A single turn carries every row of the set below to another of its rows. Some are shown first; where does it send the rows asked next?
j588: 6.8,24.9,43.9,4.9,-0.1,-13.0,2.5,-8.4,-1.6,-23.2,0.6,-4.6,18.0,-8.2,3.4,25.9,-17.1
j964: -7.9,-38.9,-19.4,3.8,4.4,19.3,5.5,22.6,9.7,-25.9,9.9,-12.2,17.3,0.0,-3.2,11.4,-13.8
j712: -26.5,-15.9,14.4,-7.2,-19.1,32.4,-24.6,7.5,-6.5,5.4,6.3,10.2,23.3,-0.4,6.1,0.2,-11.7
j435: -9.9,32.0,-9.2,-6.4,34.2,-11.7,-0.3,6.4,-5.3,6.8,3.5,2.5,-22.8,-7.2,-20.5,-7.7,-0.1
j232: 36.1,4.8,6.8,11.3,-17.2,-11.4,3.3,1.7,-4.7,-11.4,-13.4,-11.4,-26.6,9.6,-13.1,-22.0,-26.8
j833: 6.3,34.2,26.5,-3.1,-20.6,3.6,1.1,-17.4,2.7,-32.7,-10.5,-0.6,16.0,8.1,-4.3,20.7,-9.7
j546: 14.6,-39.7,3.1,20.9,-3.9,23.3,12.1,-12.2,16.1,4.2,-31.2,-7.1,0.8,-21.8,-4.5,1.5,-4.4
j576: -3.1,-27.7,-33.0,6.0,5.1,-9.8,5.7,-5.3,-0.8,-12.9,-11.2,-2.7,-34.9,-14.3,13.0,-2.9,-6.5
j476: -24.3,-31.2,21.6,-2.3,2.3,-2.0,-19.2,-12.2,-10.7,-4.6,21.5,4.8,17.9,-19.2,14.2,-10.7,8.3
j552: 3.6,-36.0,12.5,16.5,1.7,24.2,4.0,-15.5,15.9,1.9,-36.2,0.0,0.7,-23.5,-0.8,0.8,5.3
j923: -33.4,-20.6,-12.4,7.2,23.4,-0.7,-7.5,-8.7,6.5,-10.0,-14.0,-5.2,-25.2,-17.0,13.0,-16.3,1.2
j497: 4.3,31.7,-26.5,-5.9,18.9,-5.5,7.6,9.7,-4.8,6.8,3.8,-0.9,-23.6,0.7,-26.9,-4.6,-10.6
j445: -35.5,-12.1,-11.2,9.0,16.0,23.7,-10.3,13.8,9.9,5.1,-20.0,-6.8,-17.0,-8.1,7.3,-7.6,-23.8
j746: -5.5,-18.9,-32.1,7.9,-2.6,14.5,2.7,17.1,2.9,2.0,-17.7,-4.2,-26.9,-4.8,6.7,5.8,-31.8
j919: 7.6,7.5,16.8,5.4,-23.9,-2.5,0.1,-2.6,9.1,17.2,11.6,-24.0,42.7,-8.2,-23.9,16.4,-7.2
j210: 21.4,2.4,15.6,-1.0,-27.6,-20.2,0.6,-6.9,-0.6,9.8,9.5,-9.7,30.2,-14.1,-14.7,29.6,5.5
j545: -2.2,-44.2,-11.8,-0.4,9.9,0.6,4.0,18.5,1.4,-30.3,9.3,-1.6,8.9,-9.9,6.8,20.1,-0.7
j34: 4.6,42.0,3.6,-3.9,-2.2,-15.0,-1.6,5.5,-12.7,21.5,12.0,18.9,9.5,-19.3,2.3,2.7,-17.4
j59: 9.1,-41.0,-11.1,0.0,-19.9,-10.4,1.5,-17.0,-13.0,-11.7,31.0,-3.9,10.3,-13.2,6.9,-9.6,-0.5
j189: 6.3,46.4,-13.4,-10.8,-17.3,-10.3,-0.7,-12.3,-9.5,6.9,5.2,21.3,4.1,-8.3,-2.4,-5.9,-0.8
j31: -1.9,42.3,-16.6,-1.0,-6.7,-10.0,5.8,-22.6,-1.0,5.5,17.9,1.9,12.9,-10.3,-10.2,-27.7,-2.9
j5: -8.3,36.9,-14.6,-7.9,25.3,1.1,-1.0,12.8,-3.5,10.0,-1.8,3.0,-21.0,1.0,-24.9,-4.3,-8.2
j855: -8.9,13.1,18.5,-0.5,-20.9,0.4,-7.8,-20.4,13.2,5.9,5.5,-20.0,41.8,-5.3,-23.8,3.7,15.2
j957: 10.7,27.2,12.3,7.4,-18.2,0.9,14.6,-27.6,9.6,-35.1,4.4,-22.3,21.5,8.8,-13.8,2.9,-16.1
j385: 6.8,-25.6,-18.6,-4.5,-40.4,24.1,-4.6,2.4,-8.7,-1.5,15.0,1.2,16.0,5.5,-1.2,1.8,-20.6
j850: -3.7,14.2,41.8,9.0,9.8,-5.0,-17.9,-1.0,-0.6,-8.4,-21.0,-5.6,-17.7,2.3,-5.9,-31.9,-10.2
j9: 5.4,7.7,17.7,-7.2,-25.3,-17.3,-7.2,-23.9,2.8,-0.8,3.1,-6.2,29.3,-11.0,-14.7,17.3,27.7
j518: -19.7,-35.5,-5.5,-7.3,10.8,10.0,-7.4,10.0,4.5,-36.1,-0.9,5.7,9.9,-5.2,7.4,14.1,14.7
j913: 5.8,-34.8,6.5,18.6,-3.6,30.8,6.7,-12.7,18.5,4.2,-35.9,-4.5,3.2,-19.0,-4.9,-0.7,-1.6
j467: 11.6,17.8,30.1,14.9,1.5,-16.3,15.8,-18.4,5.3,-26.3,15.7,-25.4,23.5,-7.4,-6.7,7.4,-23.5
j940: 12.3,-41.1,9.1,19.1,1.3,16.6,9.4,-15.4,13.8,2.2,-31.2,-2.5,-1.3,-26.9,0.0,2.5,3.1
j889: -3.3,38.1,0.9,6.1,8.0,-14.8,4.6,-4.6,-3.6,20.1,24.3,-1.3,18.3,-20.8,-5.5,-19.6,-20.0
j510: 2.8,27.0,-20.7,-4.9,28.7,-17.6,7.9,3.4,-6.1,4.1,8.6,-1.8,-25.4,-6.8,-22.6,-8.1,-2.7
j407: 20.5,0.8,24.9,11.9,4.4,-28.1,-3.1,-12.2,-6.2,-17.9,-9.6,-9.8,-26.8,-3.4,-5.2,-31.7,-5.6
j884: 11.5,18.1,24.2,9.0,-11.7,12.1,-11.2,13.3,1.2,-2.2,-24.8,-7.5,-16.7,15.4,-14.4,-22.6,-31.3
j94: -25.5,-29.9,-12.6,-3.4,5.5,28.7,-5.7,14.1,13.1,-30.7,-0.5,-5.3,18.4,4.7,-2.9,5.0,2.0

j833 -> j957
j884 -> j232
Where do these go?
j913 -> j546
j889 -> j34
j94 -> j964
j445 -> j746
j919 -> j210
j497 -> j510
j385 -> j59

A single turn carries every row of the set below to another of its rows. Some are shown first; where does it send the rows asked next?
j924: -16.7,-1.0,12.6,8.0,-34.3,-24.7,14.6,-12.8,20.0,-1.9,19.9,-19.9
j688: -22.9,3.9,14.9,0.4,-27.8,-29.1,6.8,-9.9,-4.3,-10.4,-1.3,-3.0
j643: -19.5,10.0,5.6,-18.4,-24.7,-15.0,24.1,-4.5,18.4,0.6,-1.1,-24.6
j40: 43.9,-26.2,-24.7,-6.0,12.6,-2.0,-1.6,-8.7,26.6,-9.6,18.0,-19.9
j222: -23.1,8.6,8.3,-3.8,-28.5,-31.4,14.7,-11.4,24.5,0.5,9.7,-17.0
j533: -24.2,2.2,5.8,-34.1,-12.1,-28.1,9.4,1.1,9.7,-18.6,2.1,-17.1
j829: -1.7,15.5,26.5,-11.6,-14.8,-12.4,-0.4,-12.0,-4.7,-25.6,0.2,-9.5
j304: 27.9,-12.8,-32.4,-13.1,7.9,3.5,-1.6,7.4,27.7,6.7,32.4,-23.0
j936: 17.5,-16.6,-51.2,-0.3,2.6,6.0,11.9,2.1,-3.4,-1.6,-5.7,-11.4
j66: 36.5,-37.0,-28.5,-8.4,17.2,-12.9,-3.4,-3.9,10.9,-25.7,11.8,-8.0
j984: -21.1,7.8,12.1,2.0,-33.7,-20.0,16.0,-7.1,11.3,3.3,3.9,-14.1
j53: 26.8,-14.8,-35.4,-26.7,25.6,-11.0,2.9,11.5,5.5,-20.5,11.3,-3.4
j265: 38.5,-36.6,-15.8,10.4,9.7,-18.3,-7.9,-0.3,6.9,-17.9,24.0,5.0
j938: -3.1,1.6,30.4,-22.2,-10.2,-36.7,8.4,-1.7,10.2,-16.6,26.3,-9.7
j873: 32.2,-4.8,-35.3,-12.3,22.5,-10.9,0.2,-15.9,-11.0,-15.6,-7.4,-0.2
j788: 20.8,-2.3,-10.8,3.9,26.2,-0.1,-1.4,-19.3,-16.3,14.5,26.8,11.2
j56: 12.4,-19.3,-18.6,-9.4,32.3,-21.8,11.6,-8.5,-11.8,11.2,35.2,13.3
j902: -17.6,3.7,8.6,-34.0,-13.0,-32.7,21.0,-3.5,16.8,-5.9,6.0,-21.8
j999: 21.9,-26.6,-36.5,-1.6,9.0,-36.6,23.5,7.9,13.7,10.9,27.8,1.2
j891: 39.2,-28.7,-28.4,13.4,5.4,-15.9,13.2,-10.9,33.0,-3.1,18.9,-10.2
j536: -20.0,-0.9,6.0,4.6,-24.0,-29.8,15.7,-19.6,1.0,-25.1,-6.8,-5.5
j644: 0.5,-20.9,-34.6,13.9,13.3,-14.5,14.8,-25.7,0.9,24.1,28.6,-0.6
j69: 16.8,-7.6,-45.8,25.4,-1.0,-3.4,1.7,-18.9,7.0,-9.9,-4.0,0.6
j817: 21.1,-26.0,-30.6,14.5,7.1,-45.5,-3.6,-18.7,-2.3,0.6,23.1,9.4
j288: 12.1,-24.1,-47.0,16.9,-3.5,-21.5,10.2,-7.2,30.3,7.5,26.6,-11.5
j389: 47.1,1.7,-12.0,-11.5,15.7,-5.1,-3.8,0.7,9.2,14.4,31.3,-9.0
j668: 43.8,-22.3,-15.6,21.9,3.1,3.5,-3.8,-1.8,7.4,-14.0,11.8,3.4
j305: 30.5,-9.5,-21.5,17.7,-6.7,3.9,-17.1,-9.4,0.2,17.9,28.2,-12.4
j687: 35.8,-26.0,-32.1,21.9,4.4,-5.3,14.6,-7.9,18.6,-13.8,0.8,-0.3
j112: -23.9,13.0,5.7,-0.9,-23.8,-25.4,15.5,-11.6,7.2,-13.5,-9.3,-5.3
j769: -15.5,9.0,21.3,-18.7,-16.5,-25.3,-2.6,-8.8,-8.9,-17.3,0.4,-7.9
j414: 36.5,3.6,-14.1,23.0,6.3,-4.5,-18.9,-12.3,0.3,-6.2,18.4,11.5
j328: -12.3,7.0,23.1,-32.9,-10.9,-32.1,2.6,-5.6,6.0,-9.9,13.3,-15.4
j483: 30.4,-15.9,-17.2,-0.1,20.5,-36.7,-6.6,2.3,0.7,-15.6,27.1,19.5
j993: -18.4,11.7,8.5,-24.8,-21.2,-14.1,6.9,-4.9,21.1,-3.9,7.6,-29.5
j449: 6.4,-19.4,-34.9,-21.2,31.3,-0.5,16.5,-5.9,-9.0,8.1,18.1,-4.7
j30: 9.6,-14.1,-29.5,-5.1,17.5,9.0,9.2,-13.4,3.4,26.9,32.7,-14.9
j679: 6.9,-8.7,-32.7,12.0,20.1,-1.7,10.5,-28.5,-15.7,8.2,6.9,8.4
j327: -16.8,-6.5,3.2,-31.9,-10.5,-30.2,27.5,2.0,13.3,-23.7,4.4,-19.2
j135: -17.8,4.4,22.8,-21.2,-15.2,-36.8,2.2,3.4,5.3,-13.3,15.7,-3.9
j636: -13.1,18.9,23.2,-7.9,-21.4,-16.1,-0.2,-2.7,0.1,-13.2,1.8,-3.8
j466: -12.3,6.0,6.1,-18.1,-24.0,0.5,18.1,-3.0,19.5,-9.8,5.3,-34.1

j902 -> j643
j829 -> j938
Where do these go?
j636 -> j135
j644 -> j679
j687 -> j668
j999 -> j936
j414 -> j483

